In the rows, 128 means zero.
Each path below is one point turned by a fixed rotation once a step. After each direction that follows a path, write how fast that rotation turns it, in degrees per step (0 if it stays still).
Each turn is a multiple of 5 degrees from 10 to 175, or 0.
Each row of a path follows its step; steps can be skipped.
Rotation 1:
step 4: [132 146 122 131 128 125 125 130 126 127 124 127 127 134 130 124 135 135
 135 121 130 123 122 117 125 132 127 126 137 133 138 126 134 129 126 121
 125 126 123 132 131 119 129 127 126 140 124 128 136 131 129 121 130 126
 132 129 124 124 124 129 124 131 132 140 129 125 122 115 122 125 128 122]
step 6: [135 123 120 134 122 129 138 127 134 130 128 131 127 132 128 122 133 126
 124 130 127 132 129 134 122 127 120 128 126 127 127 128 126 123 119 133
 130 135 129 127 128 125 127 120 136 146 133 130 136 131 121 124 134 125
 120 113 124 133 128 139 123 123 128 131 131 123 120 128 131 128 131 126]
step 8: [135 126 122 119 128 132 136 127 127 126 132 128 128 134 129 128 124 125
 121 119 134 126 124 135 129 124 130 131 126 133 144 143 121 123 131 126
 128 131 131 131 120 129 133 127 122 124 126 130 132 126 124 135 114 129
 117 118 126 133 133 126 127 136 127 131 139 127 126 133 125 124 129 125]
step 9: [130 129 125 124 126 123 130 122 132 129 124 128 137 128 122 122 130 129
 126 126 134 124 118 141 143 120 129 128 133 131 135 130 121 124 130 129
 128 127 138 129 118 122 137 126 130 117 121 121 128 128 129 118 126 125
 126 128 132 133 129 126 129 117 134 129 129 124 134 138 133 134 125 135]
step 11: [132 136 131 126 133 127 126 140 135 129 133 134 134 132 124 128 138 133
 124 139 122 128 130 134 133 129 130 133 119 121 125 134 122 127 132 125
 134 118 133 129 126 134 129 133 125 121 122 133 132 129 121 137 124 130
 136 132 127 128 126 131 135 115 127 130 122 126 132 125 124 130 121 118]
step 12: [122 138 134 134 134 133 130 138 127 130 138 133 128 129 120 130 142 139
 135 127 132 123 126 126 133 127 117 132 136 128 122 137 125 123 129 130
 129 132 133 131 129 135 127 123 127 128 133 133 127 131 133 128 127 129
 131 123 126 125 133 130 127 123 136 123 132 133 128 122 138 121 127 115]
step 16: [124 126 133 124 131 131 138 128 132 123 131 135 130 127 135 136 131 123
 126 124 122 136 126 138 123 137 136 128 127 131 134 134 126 133 118 129
 123 137 129 119 137 130 131 129 135 128 121 127 126 123 126 120 135 128
 126 127 122 127 128 128 130 138 136 130 140 129 130 116 125 118 126 131]
step 21: [130 140 127 136 130 139 122 128 114 136 122 131 127 131 132 122 130 128
 131 122 129 127 121 128 134 131 135 124 125 125 126 132 129 143 136 120
 133 128 126 128 126 132 133 125 122 128 129 134 131 122 124 135 124 126
 135 128 123 125 137 122 132 121 130 131 131 132 123 133 121 136 127 137]
step 22: [127 125 130 122 125 140 128 138 129 135 128 138 131 135 127 129 135 135
 130 130 121 130 124 127 135 134 136 125 130 136 127 128 131 138 129 121
 137 131 132 115 126 118 125 129 124 132 134 127 129 127 127 122 130 138
 134 128 125 131 134 136 124 118 132 124 121 131 127 130 131 135 124 129]
step 23: [125 126 125 132 127 128 124 130 133 130 132 128 120 135 124 120 131 141
 128 131 129 126 121 126 133 127 125 127 122 141 122 123 134 140 125 124
 128 127 119 130 134 123 130 130 128 134 135 138 130 123 129 124 135 121
 134 124 126 129 137 129 122 130 137 134 117 122 129 126 125 126 131 115]
[130 127 125 128 128 128 128 129 127 128 127 126 129 127 129 129 126 127
 126 126 131 127 128 128 130 129 130 125 125 129 127 129 130 129 127 127
 128 130 130 125 127 127 126 127 130 129 129 129 127 126 127 128 129 127
 130 125 127 129 129 129 127 128 129 127 127 129 127 128 129 128 129 126] => 45
[125 126 128 127 128 130 128 131 129 128 130 127 128 125 125 128 127 127
 127 127 125 127 127 127 127 127 128 128 128 130 125 130 128 128 127 129
 129 129 126 129 129 128 127 127 129 127 128 129 130 131 128 130 128 126
 126 128 128 126 129 130 127 128 128 128 126 128 127 129 128 129 129 126] => 65
[128 128 129 129 128 125 126 130 127 127 126 129 129 128 128 127 127 128
 128 128 128 127 128 128 127 131 126 130 130 129 126 127 130 131 127 127
 127 129 129 127 129 127 127 126 129 128 126 129 129 129 128 129 128 131
 125 127 126 129 127 129 128 130 128 129 128 126 130 127 128 126 129 129] => 35
[129 125 128 127 129 129 129 131 131 128 127 126 129 128 130 126 131 128
 128 127 131 129 129 127 127 127 131 128 129 129 128 126 130 129 128 127
 128 127 127 130 129 129 131 129 128 127 128 129 129 130 129 128 131 130
 129 129 128 130 127 127 128 130 127 128 130 127 128 128 128 128 128 127] => 115
Rotation 2:
step 1: [128 133 126 136 126 125 128 124 133 135 130 125 129 131 123 127 130 118
 128 124 130 126 129 134 127 120 123 130 130 127 136 126 119 124 130 130
 120 122 128 119 135 123 125 124 128 126 129 133 121 138 132 135 133 124
 127 130 130 130 125 137 132 122 127 125 132 135 129 132 128 109 130 116]
step 2: [119 125 132 125 127 124 133 124 122 131 132 131 134 135 119 135 127 128
 129 125 128 132 128 130 129 130 133 121 131 127 119 127 128 129 120 131
 127 132 129 114 130 129 128 129 132 125 128 119 124 126 132 144 123 133
 133 128 128 125 113 133 128 123 128 124 136 133 130 129 133 122 133 118]
step 7: [140 119 122 131 127 124 129 121 139 137 130 121 133 135 128 130 122 128
 130 128 133 129 131 126 131 130 125 135 127 125 129 134 128 126 123 134
 121 133 132 125 122 125 132 132 124 114 138 126 139 133 134 122 127 123
 128 127 128 132 127 132 121 124 122 134 136 127 123 123 125 127 125 119]
step 8: [122 125 128 128 118 126 125 123 126 127 142 126 132 123 127 130 119 127
 129 128 131 129 124 122 136 128 124 126 122 122 124 131 132 121 129 128
 129 134 129 128 126 126 131 123 113 121 133 130 124 139 132 127 128 134
 133 127 127 127 132 123 133 120 130 125 130 136 116 130 130 124 124 114]
step 11: [127 120 124 137 122 127 126 118 126 136 137 124 127 128 135 127 128 128
 135 122 128 129 129 126 132 124 123 133 131 127 129 128 134 129 129 129
 127 133 131 133 123 128 131 126 127 125 130 116 135 138 137 126 131 132
 132 138 124 131 122 119 122 121 136 119 135 131 125 125 138 122 138 128]
step 12: [123 125 122 131 128 117 131 125 131 122 131 128 128 121 124 125 130 126
 125 121 126 136 127 120 129 120 114 128 124 128 141 126 129 125 129 127
 132 129 132 124 128 133 124 119 134 133 126 127 123 134 132 128 136 125
 125 131 123 128 125 131 124 114 129 122 134 133 123 137 125 123 127 117]
step 14: [121 114 124 121 125 130 139 116 121 144 131 122 135 126 129 121 127 123
 128 125 128 121 132 127 127 123 129 132 130 123 131 123 127 129 127 128
 135 121 134 124 124 129 132 125 127 127 127 127 130 125 139 127 130 128
 126 128 124 132 117 132 130 135 128 126 130 136 124 127 136 125 124 121]
step 16: [125 123 120 134 123 122 127 121 131 134 131 125 125 127 124 138 121 130
 126 116 130 138 127 137 128 133 130 129 129 126 132 130 116 134 126 130
 133 126 137 122 133 128 127 120 138 133 127 127 123 132 128 129 131 132
 130 127 125 124 128 138 127 127 115 135 134 131 128 125 120 119 127 125]
step 22: [132 121 122 133 127 127 130 122 132 126 137 128 131 132 129 137 126 122
 129 124 129 134 129 128 120 126 125 128 122 126 124 133 134 123 136 144
 133 128 135 127 129 126 124 128 120 122 136 120 130 132 127 125 126 136
 132 132 129 129 128 123 118 122 128 120 129 124 135 115 127 120 132 119]
step 23: [127 123 128 124 130 119 125 122 129 136 133 130 123 130 125 118 134 129
 124 124 129 137 132 132 128 130 118 132 114 119 121 136 127 128 126 131
 136 131 129 125 125 137 131 119 120 128 131 127 127 136 130 126 129 129
 122 136 124 124 131 127 122 115 126 129 131 133 128 131 131 125 127 121]
[128 128 127 129 127 126 127 128 130 128 127 125 127 129 131 128 128 128
 131 128 129 126 127 127 126 127 129 128 128 129 128 128 125 128 131 129
 126 128 127 127 128 128 126 128 128 129 128 128 131 128 127 129 126 126
 129 130 127 128 128 127 127 129 128 128 130 127 129 127 129 128 128 128] => 170
[128 127 129 129 128 127 130 127 129 130 127 128 127 126 127 130 129 128
 127 129 130 128 130 128 130 127 128 127 129 128 129 127 127 129 128 129
 129 126 126 127 130 127 127 128 130 128 126 131 126 128 129 130 129 130
 129 127 129 127 126 130 131 128 130 129 130 126 129 126 130 129 129 129] => 25
[129 130 129 129 129 126 129 128 128 126 127 127 127 129 128 129 128 127
 127 128 129 128 129 129 129 130 129 129 129 126 127 130 128 128 129 127
 129 129 129 125 129 130 127 130 127 126 130 129 129 131 126 129 128 129
 127 128 129 128 126 129 128 131 128 129 125 128 125 126 129 129 128 127] => 25
[125 127 127 128 127 127 129 127 127 124 127 132 128 128 128 130 126 128
 129 128 128 131 127 127 129 126 129 127 128 128 129 130 129 129 128 129
 128 128 128 128 129 131 125 128 129 129 127 128 128 125 128 128 128 127
 127 128 129 127 129 126 128 128 128 128 128 127 130 126 127 128 128 125] => 110
[129 127 129 128 128 127 127 128 128 126 129 128 126 125 127 130 128 130
 130 128 125 128 129 128 131 127 127 128 127 127 129 128 127 128 129 128
 126 127 128 128 126 128 127 130 126 128 128 127 126 129 127 130 129 127
 127 127 125 129 127 127 129 130 126 128 128 129 129 129 126 127 126 129] => 90
Rotation 3:
step 0: [138 129 126 134 128 130 123 122 130 138 122 129 125 140 129 134 135 122
 124 125 121 127 128 119 132 136 132 125 133 121 126 116 129 124 136 125
 122 123 132 128 133 126 118 131 128 119 129 123 131 125 130 128 120 121
 127 125 124 122 122 132 134 134 139 135 130 139 123 126 132 124 125 132]
step 5: [125 124 119 129 130 126 129 117 120 127 126 136 120 114 133 124 121 128
 126 117 134 131 137 122 134 138 126 128 129 130 140 125 125 132 129 134
 144 128 128 125 123 126 138 120 130 127 129 134 122 129 123 131 132 123
 125 138 132 127 126 131 126 131 129 130 125 126 125 127 124 133 125 134]
step 6: [133 130 131 136 125 123 136 134 129 122 135 118 120 125 127 136 134 132
 126 123 130 132 125 121 122 128 126 124 130 131 123 120 141 117 119 129
 131 128 118 130 123 126 126 127 129 118 131 122 127 128 121 124 122 134
 128 126 128 119 126 133 125 129 128 131 138 134 134 129 129 133 138 119]
step 8: [130 136 125 124 125 125 130 125 120 123 136 134 117 118 121 128 123 124
 132 125 128 128 133 130 125 116 125 129 141 132 128 131 135 126 135 128
 124 139 122 135 123 135 133 131 131 134 129 131 128 136 132 133 135 121
 125 131 130 124 131 119 135 130 127 133 121 126 136 126 131 126 119 137]
step 11: [127 134 124 133 128 129 117 125 128 133 128 136 130 123 131 125 127 130
 134 122 135 130 140 126 134 130 133 129 133 133 121 130 130 124 129 118
 119 119 127 128 128 133 132 125 128 130 134 125 134 124 131 124 138 117
 141 133 128 127 126 123 135 141 131 128 136 131 131 131 118 117 125 126]
step 14: [121 137 125 133 119 134 133 134 126 133 126 137 129 126 128 123 123 127
 131 136 122 128 127 130 120 129 129 124 138 125 128 125 121 123 143 116
 125 128 137 118 123 133 127 126 134 124 132 127 132 116 127 137 134 127
 129 122 124 132 128 132 133 127 121 128 122 136 128 130 123 122 130 127]
step 15: [130 131 133 126 142 130 132 127 133 121 116 124 132 133 133 120 132 125
 124 129 131 117 126 124 126 129 141 130 125 130 125 120 129 122 123 133
 117 120 134 127 132 127 120 130 128 130 120 133 121 130 130 128 131 131
 131 132 126 137 125 113 128 125 128 121 124 127 122 137 137 131 125 121]
step 16: [124 111 124 136 127 121 115 132 132 139 122 131 128 130 127 120 140 132
 127 126 132 131 128 131 128 128 119 130 126 121 129 121 120 132 134 137
 137 126 135 128 126 122 126 131 130 130 134 126 129 131 119 121 125 126
 127 129 124 133 134 131 128 124 134 129 124 131 128 125 135 130 124 139]
step 18: [125 135 134 127 126 132 134 126 117 123 128 122 135 126 128 119 127 121
 131 131 127 142 124 128 130 129 135 121 118 130 129 128 131 126 125 136
 130 118 131 129 136 119 125 138 121 125 137 134 127 123 129 132 126 137
 125 130 132 136 127 129 125 127 121 133 129 126 133 128 131 143 134 128]
step 23: [137 129 135 122 125 125 125 124 128 137 139 129 124 133 128 134 121 121
 126 128 131 135 125 123 128 128 129 130 134 129 134 131 139 135 109 122
 126 128 126 133 118 135 119 129 123 128 125 126 132 127 123 127 131 124
 131 119 123 120 130 130 127 128 131 120 130 125 137 130 125 123 138 125]
[128 128 130 126 129 128 130 126 128 127 130 128 127 128 128 130 128 126
 127 128 131 128 127 127 128 128 128 127 129 128 127 127 128 130 127 128
 129 128 128 126 128 127 127 125 128 126 127 131 129 127 128 127 125 128
 128 129 130 130 129 130 129 129 129 130 128 128 129 126 129 127 129 130] => 20
[130 128 128 127 128 128 127 130 128 127 131 130 127 127 127 130 128 127
 129 129 129 128 129 130 131 128 126 128 129 130 128 129 129 130 129 129
 126 128 128 129 127 129 128 127 129 127 127 128 130 128 127 126 127 128
 128 126 130 128 125 127 128 130 127 126 129 127 128 130 127 127 127 126] => 25
[127 127 127 129 125 129 129 128 128 125 128 128 128 127 127 127 128 127
 128 127 127 130 125 130 129 127 127 127 129 126 126 127 127 129 129 129
 128 128 127 129 127 128 127 127 129 129 131 128 128 125 127 129 128 128
 128 128 128 130 126 128 127 126 130 129 129 130 129 127 128 130 125 129] => 175
[130 127 128 129 128 128 128 129 129 129 127 127 128 128 129 128 131 127
 130 129 127 129 126 129 128 129 128 129 129 127 128 128 129 126 130 126
 129 126 133 126 129 128 127 127 128 128 127 129 127 128 127 128 129 127
 127 128 129 130 127 127 128 128 127 129 129 126 125 131 128 128 128 130] => 25
[127 129 129 127 129 128 128 129 128 127 128 124 125 129 126 129 130 129
 127 131 128 130 126 127 127 129 129 126 128 129 129 127 129 129 127 129
 127 125 128 130 128 127 128 128 127 128 128 131 127 129 130 128 127 129
 131 126 127 127 127 127 127 127 128 128 127 130 125 127 127 129 128 127] => 125
